The table:
c(2, 6, -21, -48, 17, 13, 53, 3, -42, -12, 17, 24)
c(-8, 18, -43, -17, 23, 37, 28, 24, -13, -3, 1, 0)
c(-12, 20, 16, 45, -6, 16, 17, -32, -4, 7, 1, -44)
c(-40, 6, 0, 14, 25, -16, 18, -31, 7, -23, 38, 10)
c(15, 24, -14, -26, -22, 19, -11, 39, 0, 33, -44, -12)
c(-32, -27, 42, 0, 46, -27, -12, -3, 2, 14, -17, 12)
c(-13, 18, -43, -33, 25, 31, 28, 5, -29, -11, 20, 4)
c(-10, 15, -29, -48, 0, 5, -15, 29, 2, 25, -31, 28)
c(1, -3, 25, 38, -13, -23, -49, -2, 26, 7, -14, -11)
c(-9, 16, -55, -1, 14, 43, 19, 22, 9, 6, -4, -11)
c(-15, 17, -2, -57, 31, -14, -29, 21, -27, 3, 5, 34)
c(4, -21, 15, 10, -37, 13, -31, 3, -11, -29, 41, 8)
c(14, -25, 49, 5, -15, -39, -20, -23, 12, 23, -11, 5)
c(15, 3, 17, -20, -28, 33, -22, 25, -26, 30, -30, -27)
c(32, 41, -49, -5, -12, 5, 25, 9, 18, 1, -22, 1)
c(18, 21, -28, -24, -6, 29, -27, 39, 12, 20, -37, 4)
c(36, -11, -12, -1, -50, 20, 2, -3, 4, -32, 31, -1)
c(-4, 24, -44, -25, 17, 46, 32, 12, -14, -3, 3, 8)
c(-27, 18, -18, 27, 17, -5, 32, -31, 12, -2, 22, -17)
c(4, -3, -28, -5, 7, 13, -5, 19, 53, -25, 21, 18)
c(32, 17, -33, -3, -52, 15, 11, 20, 10, -26, 24, -10)
c(-8, 4, 6, 17, 42, -2, 11, 18, -1, 41, -21, -11)
c(38, -21, 14, 30, -48, 3, 26, 2, -1, 10, -3, -38)
c(-3, -5, -9, -37, 18, 18, 43, -5, -28, -10, 12, 6)
c(12, -7, 2, 10, -34, 30, -19, 25, -22, -33, 53, -7)
c(-7, -5, 30, 51, -7, -6, 19, -32, -1, -5, 15, -31)
c(32, -35, 10, 28, -44, -8, 21, 7, 22, -19, 9, -24)
c(-22, 32, -1, 27, 1, 6, 24, -31, -26, 21, -3, -43)
c(9, -16, 13, 50, -39, 14, 8, -12, 14, 9, 2, -46)
c(-50, 37, -50, 2, 16, 21, 18, -14, 11, 18, -5, 9)
c(9, -17, -7, -38, -14, -12, -17, -47, 12, -29, 21, 14)
c(5, 21, -15, -45, 0, 20, -26, 35, -11, 25, -40, 20)
c(29, 17, -45, -5, -38, 7, 25, 18, 9, -22, -9, -8)
c(42, -31, -11, -25, -3, -7, -27, 30, 47, -11, -7, 25)
c(8, 18, 25, -14, -3, 7, -20, 15, -47, 23, -31, -23)
c(14, -7, -12, 46, -22, 4, 15, 0, 29, -8, 17, -28)
c(9, -13, 30, 24, -14, -36, -51, -13, 21, 16, -5, -7)
c(11, -12, 51, 13, 0, -11, 1, -24, -37, 7, 8, -21)
c(-34, 1, 25, -3, 57, -12, -5, -17, -7, 33, -25, 4)
c(8, 43, -57, -27, -3, 42, -5, 6, 30, 20, -39, -15)
c(50, -32, -2, -20, -16, -14, -6, 37, 23, -15, 1, 38)
c(2, -35, 35, 21, -17, -38, -53, -13, 25, 4, -13, -3)
c(21, -23, 48, 12, -9, -40, -19, -28, 3, 4, 2, 7)
c(0, -12, -16, -22, 10, -18, -1, 10, 47, -17, 13, 41)
c(-2, 29, -29, 5, 20, -14, 30, 9, 1, 16, -44, -7)
c(8, 22, 5, 26, -27, 14, 18, 50, -14, 7, 1, -23)
A row's group is the hidden flat surface it lies on (a line, a plane or more), and each surface passes through zero.
More rows, each followed by its group:
c(-24, 34, -4, 12, -5, 12, 11, -30, -39, 30, -17, -37) NI
c(31, 9, -18, -16, -31, 30, -11, 39, 21, 7, -25, 5) NI
c(6, -26, 23, 21, 14, -27, 9, -25, 6, -35, 47, 12) NI
c(27, 22, -24, 23, -41, 26, 14, 9, 33, -3, -10, -36) NI
c(-11, -4, 47, 10, 16, -33, -5, -33, -34, -17, 25, 16) NI
c(37, 20, -28, 6, -45, 5, 12, 31, 19, -10, 11, -22) EM
c(9, -14, 19, 15, -32, 19, -11, 19, -33, -31, 50, -10) EM
c(-1, -16, 10, -6, -27, 17, -20, -1, -7, -45, 37, 5) EM
c(47, -24, 3, -16, -36, 4, -15, 39, 30, -13, -5, 16) NI
c(-19, -1, 9, 53, -6, -18, 21, -43, -4, -16, 30, -29) NI
c(15, -4, 30, 41, -20, -29, -50, 0, 29, -3, -19, -7) Gf
c(-23, 5, -18, 9, 28, -13, 22, -35, 30, -26, 30, 4) NI
c(-44, 50, -8, 6, 22, 12, 3, -31, -17, 12, -9, -18) NI
c(30, -34, 11, -31, 15, -24, -16, 17, 34, -21, 20, 39) NI
c(-10, 2, 5, -17, 47, -22, -17, -25, 19, 21, -30, 6) EM
c(26, 17, -41, 15, -10, 16, 3, 19, 36, -11, -16, -10) NI
c(41, 1, -24, -24, -20, 20, -17, 53, 29, 11, -40, 12) NI
c(6, -22, 32, -31, 8, -28, 29, -26, -44, -16, 37, -6) Gf
c(-8, -11, 54, 20, -15, -2, -6, -18, -36, -4, -6, -28) NI
c(-11, -2, -2, -47, 23, 22, 53, -11, -34, -9, 26, 3) Gf
c(46, -49, 27, 9, -20, -20, -3, -5, 18, -25, 20, -2) NI
c(36, -21, 16, -25, -17, 3, -19, 37, -26, 2, -14, 18) NI
c(-11, 9, -52, 5, -5, 41, -6, 40, 17, 0, -13, -18) Gf
c(33, -24, 19, -37, -15, 8, -26, 40, -20, 5, -23, 26) NI
